Named moves, each a turn or a mirror, and the order they were made in; the first pair answered:
giben:
[ -4.5  16.2  22.7   6.6   6.2   7.0   7.7 -16.8 -22.1 -12.5  12.8] => [-13.6 -28.4 -16.6  -5.0  18.8  -5.1  -1.5 -12.4   6.1 -17.3   5.4]
[-13.8  17.7  10.2   5.2  12.1  30.2  20.0  13.3 -11.2 -19.1  12.7] => [-20.3 -13.3 -17.3  -3.5  20.6  22.5  11.8  16.7   9.3 -21.0   9.1]
[  1.0  19.6  45.0  20.6  17.0 -30.4  -0.8 -10.6   5.3  -8.2 -28.7] => [ -6.2 -17.1  10.6  10.9  26.8 -39.0  -8.4  -5.0  29.4 -11.7 -33.2]
zus:
[ -1.3  12.3   9.4  -9.8  -3.6 -11.4 -21.0  -7.2 -11.3  17.2  -1.6] => [15.1  8.5 15.3 19.3 -9.7  2.7  9.4  6.5 15.6  0.3 -7.0]
[ 21.6   3.1 -15.5 -18.0  22.3 -37.7 -22.5  -1.4 -16.8  20.3  12.4] => [ 45.5  17.8  -3.5  21.8 -17.6  -3.1  17.2  24.0  -5.8  16.8   9.8]
[ 26.3   1.4  31.4  32.8   6.3 -18.4 -21.2  -0.5  10.8  12.0 -59.8] => [ 16.3   6.1  30.4  14.8   8.3 -24.1 -40.4  -6.9  -7.8  24.7 -55.5]
Vemud:
[ 29.9 -10.9  -5.0  14.8 -37.4 -17.4  -0.9  18.2 -23.7  28.7  19.3] => [ 10.4  15.8  19.9  13.6 -36.1  18.7  20.2  19.7 -36.4  -1.5  11.6]
[ -9.8 -14.4 -22.7  -3.8  -3.5  -2.7  15.2  30.4  10.4 -13.7  -1.5] => [-13.5 -11.7 -19.6  -4.3  -0.3   1.5  20.2  28.2  10.0 -20.3  -0.4]
[-17.3 -17.7 -12.7   8.6 -14.7  23.0  24.3  34.9   6.1 -29.8 -11.8] => [-10.4 -22.4  -8.0   8.8  16.6   7.9  30.0  17.3  21.5 -42.0   0.1]
[  9.6   4.1   8.4   7.3 -11.2   9.6   5.9  15.7  -1.4   4.4   2.5] => [10.2  5.0 14.8  7.8  2.7  7.4 12.6  6.7  1.8 -6.5  6.5]

(two moves a pair)
[ 13.9 -20.2 -18.3  17.9 -31.6 -23.4 -11.8  26.1  30.0  19.7 -32.2] => [  9.5  38.5  43.7  29.2 -19.6   6.6  20.6  10.7   1.8  -8.9 -25.9]	giben Vemud
[ -2.8   6.5  -6.0  -6.6  17.5  -9.8  -8.9 -16.8   4.1 -12.6  -7.4] => [ -7.2   9.1 -12.7  -7.0 -11.0   1.1 -15.4  -1.0  -7.3   2.8 -18.4]	Vemud Vemud
[ 14.6   1.3 -13.9 -22.3  -2.3   1.3   7.5  32.9  -0.8  -1.0  13.3] => [ 19.6  20.1   8.0 -16.3   0.6   4.2  12.3  28.0  -7.8  -5.1  14.1]	zus giben
[ 12.2  11.4  20.8  22.0 -12.0  11.9  18.5  12.1  13.5   4.9  15.1] => [ -2.4  13.3  27.6  -2.9  24.7 -16.2  -5.9 -13.2   1.3   0.2  16.7]	zus giben
[  5.1   4.9 -26.1 -26.6 -19.5  19.1 -25.6  12.2 -21.7  25.0  20.4] => [-17.5  -8.7 -32.5 -33.7   6.2  34.9 -13.6   9.0  -6.9 -10.3  15.2]	Vemud giben
[-10.7   0.6 -14.7 -26.7   2.0   7.2  -6.2 -13.4 -20.7  17.3  32.5] => [-15.1   7.1  -7.8 -25.8   6.4  12.6  -0.6 -15.1 -21.6   6.7  33.8]	Vemud Vemud
[-14.0  30.0   0.4 -15.0 -17.8 -26.4 -17.2  -7.8 -22.8   0.9 -42.2] => [-14.2  14.4  -3.3 -12.9   4.1 -37.6 -14.5 -15.4  -3.4 -14.8 -47.3]	zus zus
[  2.4 -27.3 -13.5  -1.6   0.4 -16.8 -15.1  -1.7  45.4 -11.4  -2.0] => [ 14.6 -14.4  -6.1  17.5 -26.9   3.9   5.1  13.6  44.3  -7.6  -1.1]	zus zus
[ 11.5 -22.4 -22.3  -8.7   3.9   0.6   8.8  -1.1   9.8   6.8   0.7] => [ -1.1   0.7  -7.4 -13.6 -10.5  23.1  12.7   3.6 -18.2   5.9  -1.2]	zus Vemud
[  7.2   1.8  25.1  -7.7  -7.9  23.6  26.5   7.6 -13.2 -26.4 -21.4] => [  7.4 -28.7  -0.5 -30.0  21.8 -23.9 -11.4 -10.2  -3.5 -10.7 -14.9]	zus Vemud
[ 13.3   8.3   0.3  16.2  -7.6 -10.4  13.8  -6.9 -12.3  13.6  -8.3] => [ 10.2   1.3  -0.5  12.2   8.4 -22.2  10.4 -14.0  -5.8   4.6 -11.1]	zus giben
[  0.2  -3.8  10.4 -17.6  13.0 -19.6 -15.6  -2.7  -7.5  23.0   3.2] => [  9.3  -7.7  14.2  15.5  -4.9   6.5  19.2  18.2  18.4   0.6 -14.2]	Vemud zus
[ -0.6   1.7  20.5 -31.0  11.6 -28.6 -42.9  -7.4 -12.2  21.7 -23.7] => [ 19.8 -31.7 -10.2   7.2 -14.3   0.2  -2.5  29.0  38.8   7.2 -33.1]	zus giben
[  4.7 -11.4 -11.4  27.6 -24.1   6.2   5.0   3.5  18.1  25.2  10.2] => [-25.7 -22.2 -10.5   0.1  22.8  -8.8  -9.9 -19.3  18.5  -4.3   2.7]	Vemud zus
[ -8.8   3.3 -10.2  11.9   8.3  -2.6  -8.4   8.7   2.7  -9.2 -26.5] => [-11.8  14.6  -7.6   3.3  -1.2   2.2 -14.7   7.1 -15.2   0.7 -21.7]	Vemud zus
[  5.5  31.4  20.6  20.4   3.5  -2.8  39.0   7.3  -3.6 -10.8  16.1] => [ 10.9  18.2   3.6  -1.3  17.9 -40.5   4.2  -9.0 -11.4  19.2  31.0]	Vemud zus
[ -3.4   3.1 -10.6  -8.8   3.6 -31.7 -40.1   2.3  -7.8  11.4 -20.7] => [ -9.6  31.8  16.5  -3.1  -3.7 -12.7 -28.0   1.3 -25.8   1.6 -21.7]	giben Vemud
[ 34.5  19.5  14.6  27.3  13.3  13.3  37.6   0.5   8.3 -12.4  23.2] => [  2.0  -1.1 -23.3 -31.0  14.1  -8.0 -21.5  -7.6 -30.6  25.6  34.0]	giben zus
[ -5.6  -2.3  -4.6 -12.7  -6.1 -14.2 -36.7  -4.9  -9.4  20.9 -11.8] => [-22.4  -7.7  -9.6 -17.5  -6.4   6.6 -29.9   1.6  -6.3   2.1 -22.1]	Vemud giben
[-18.7  -3.7  16.4   3.4  17.8 -25.2 -15.3 -14.6   4.6  -4.8 -20.0] => [ -9.6  23.4  34.5  14.4   6.0  -5.6   5.6 -13.7  -6.1  -5.1  -4.4]	zus Vemud
[-11.7   6.5  -4.6  -2.6 -29.8  16.1  -9.6  27.6   4.0 -11.6 -32.8] => [-10.6  28.2  23.5   0.2 -12.6   7.8  -8.6  12.8  -6.8 -19.5 -31.0]	zus giben
[ 41.4  -2.2  -4.8  19.8 -35.4 -11.2  -7.8  20.6   8.8  34.4 -11.5] => [  9.7  -5.2  -8.8   5.8 -42.9   7.1 -18.9  32.0   1.0  19.1 -39.5]	zus Vemud
[-36.4  -3.2   4.2 -14.1  19.1  33.8  -3.1  -7.4 -18.6 -21.1 -13.3] => [-10.2 -33.0 -26.1 -15.6  17.1 -12.9 -28.8 -10.2  -0.2  18.8  -4.5]	Vemud Vemud
[ 16.3 -25.1   9.2 -26.9  23.7 -17.9  -9.0 -31.4 -20.3   1.2  21.0] => [ 21.8 -19.1   4.6 -25.6  -9.4 -14.1 -20.2 -15.5 -33.1  25.7  13.4]	giben Vemud
[-21.9   4.5  21.6  10.4   2.3  22.1  11.9   0.9   4.0 -28.2  -5.8] => [-10.1  15.5  16.2  -8.4  -8.9   1.4 -17.4  -9.7 -25.8  20.6  20.5]	Vemud zus
[ 12.9  -4.7   8.1  27.6 -12.8   9.0  -2.0  19.4  16.4   4.2 -22.4] => [  1.3  15.7  26.6   4.7   8.0  -8.2 -25.2  -3.7 -13.6   9.3 -16.8]	zus giben
[  7.0  12.5  16.2  -9.1 -29.1  -0.3   2.7 -20.7 -33.1   1.8  -2.9] => [ 24.4 -23.7  -3.3  10.1 -11.4 -22.5   9.3 -20.2  14.4 -10.4 -12.5]	zus Vemud
[ 17.9  -5.3 -20.9  -9.1   8.9  -9.3 -14.9   0.9  -9.8  32.9  36.7] => [  7.3  20.2  -0.8  -6.0 -12.0  16.4  -4.5  10.9 -32.4  30.0  28.8]	giben Vemud
[ 14.8  14.8  39.5  32.9 -47.3  10.4  12.4  24.9   3.4  -6.2  -6.5] => [-19.4 -36.4 -19.5 -25.1 -24.0 -22.8 -47.2  14.3  -1.4  13.4  -2.9]	giben zus
[-16.6 -17.2  -2.6   3.0 -14.9  11.4 -25.5  16.3  -1.3  -9.3  -8.0] => [-11.2 -19.7   5.9   2.7  18.5  -1.1 -16.2  -2.6  10.0 -25.2   3.7]	Vemud Vemud
[ -9.4   1.9  13.2  18.0  -5.4   9.2  14.0 -16.6   0.5 -10.3  -3.8] => [  2.2 -14.0  -5.7  18.5 -13.8 -12.3  -3.2 -14.6   6.7  13.8  -1.1]	Vemud Vemud
[  7.3   6.0   0.2  14.6 -20.9 -22.0 -23.7   8.1 -16.2  24.1  -5.4] => [ -7.0  -1.9  11.1  22.5  17.8 -11.7   3.5   2.0  13.2 -28.9 -21.2]	Vemud zus
[  3.7  -2.4 -12.8 -23.1 -27.7  19.3   2.9  23.0  -3.5   5.5   3.3] => [ -9.8  -0.4   0.6 -31.8  15.9  14.6   9.0   0.7   3.6 -27.1   8.7]	Vemud zus
[ 29.7 -20.5 -10.5  -8.1  -4.7   4.6  23.6   2.3  38.8   7.0  10.4] => [ 27.4   4.3   4.9  -4.2 -33.5  23.5  25.8  14.3  15.9  16.2   4.5]	Vemud giben
[-43.5  -9.1  15.1 -10.9  31.1  17.1  -7.1   2.2  13.8 -33.4 -34.3] => [-10.0  36.4  59.2   6.3  24.6  -1.7  -4.9 -14.3 -11.9  -9.4 -16.0]	Vemud giben
[  6.3  10.8  28.3   4.4  22.9 -12.9  19.0 -20.7  12.9 -34.9  11.9] => [ 16.4 -29.1 -20.2  -1.6  -6.6 -37.8 -12.6  -0.6  25.1   7.5   4.3]	giben Vemud
[-10.6 -13.6 -22.0 -22.5  10.0  -0.6 -15.2  -7.7 -13.9  13.7   6.2] => [ -4.8 -26.7 -23.0 -10.1  24.6  -2.2  -1.6  -8.2  11.2  -4.1   0.5]	zus zus
[21.7 23.3 37.9 29.7 18.2  4.3  5.2 -0.4 -6.9  6.3 15.3] => [ 29.4  11.4  19.7  29.6  -9.6  -6.0 -11.8  11.7  -9.1  36.0   9.7]	Vemud Vemud
[-19.7 -35.6 -27.8 -14.7  40.8 -15.0  -7.4 -13.0  24.7 -16.3  12.2] => [  0.9  29.6  42.2  15.6  32.6   1.1  22.9 -22.8  -1.8 -26.4  14.6]	giben zus
[ 42.6  -6.8 -29.0   9.0 -25.7  -1.7   1.5  17.6  42.4  17.8  15.7] => [ -2.0 -24.2 -32.6 -28.1  27.0 -15.2 -25.4  -4.0  42.7 -19.0  -2.2]	Vemud zus
[ 22.2 -17.1 -23.1  -0.7 -23.4 -25.6 -35.9  20.5  -0.3  35.3 -19.5] => [-16.5 -19.3 -26.7  -9.7 -25.1  22.0 -16.9  36.4  -1.0  -4.8 -38.0]	Vemud giben
[ -2.7 -25.3 -16.0  -2.7 -15.4 -31.6 -45.1  12.3   1.6  27.7 -36.3] => [-35.0 -10.3  -6.7  -7.2 -24.9  15.6 -25.4  25.8 -10.2  -7.2 -53.5]	Vemud giben
[ 4.4  3.2 -3.9 34.6  1.9 14.8 35.0  2.0  7.6  6.4 23.2] => [-18.4 -13.9 -24.9  -6.1  22.8 -12.4  -5.8 -12.9  -8.4  19.4  27.0]	giben zus
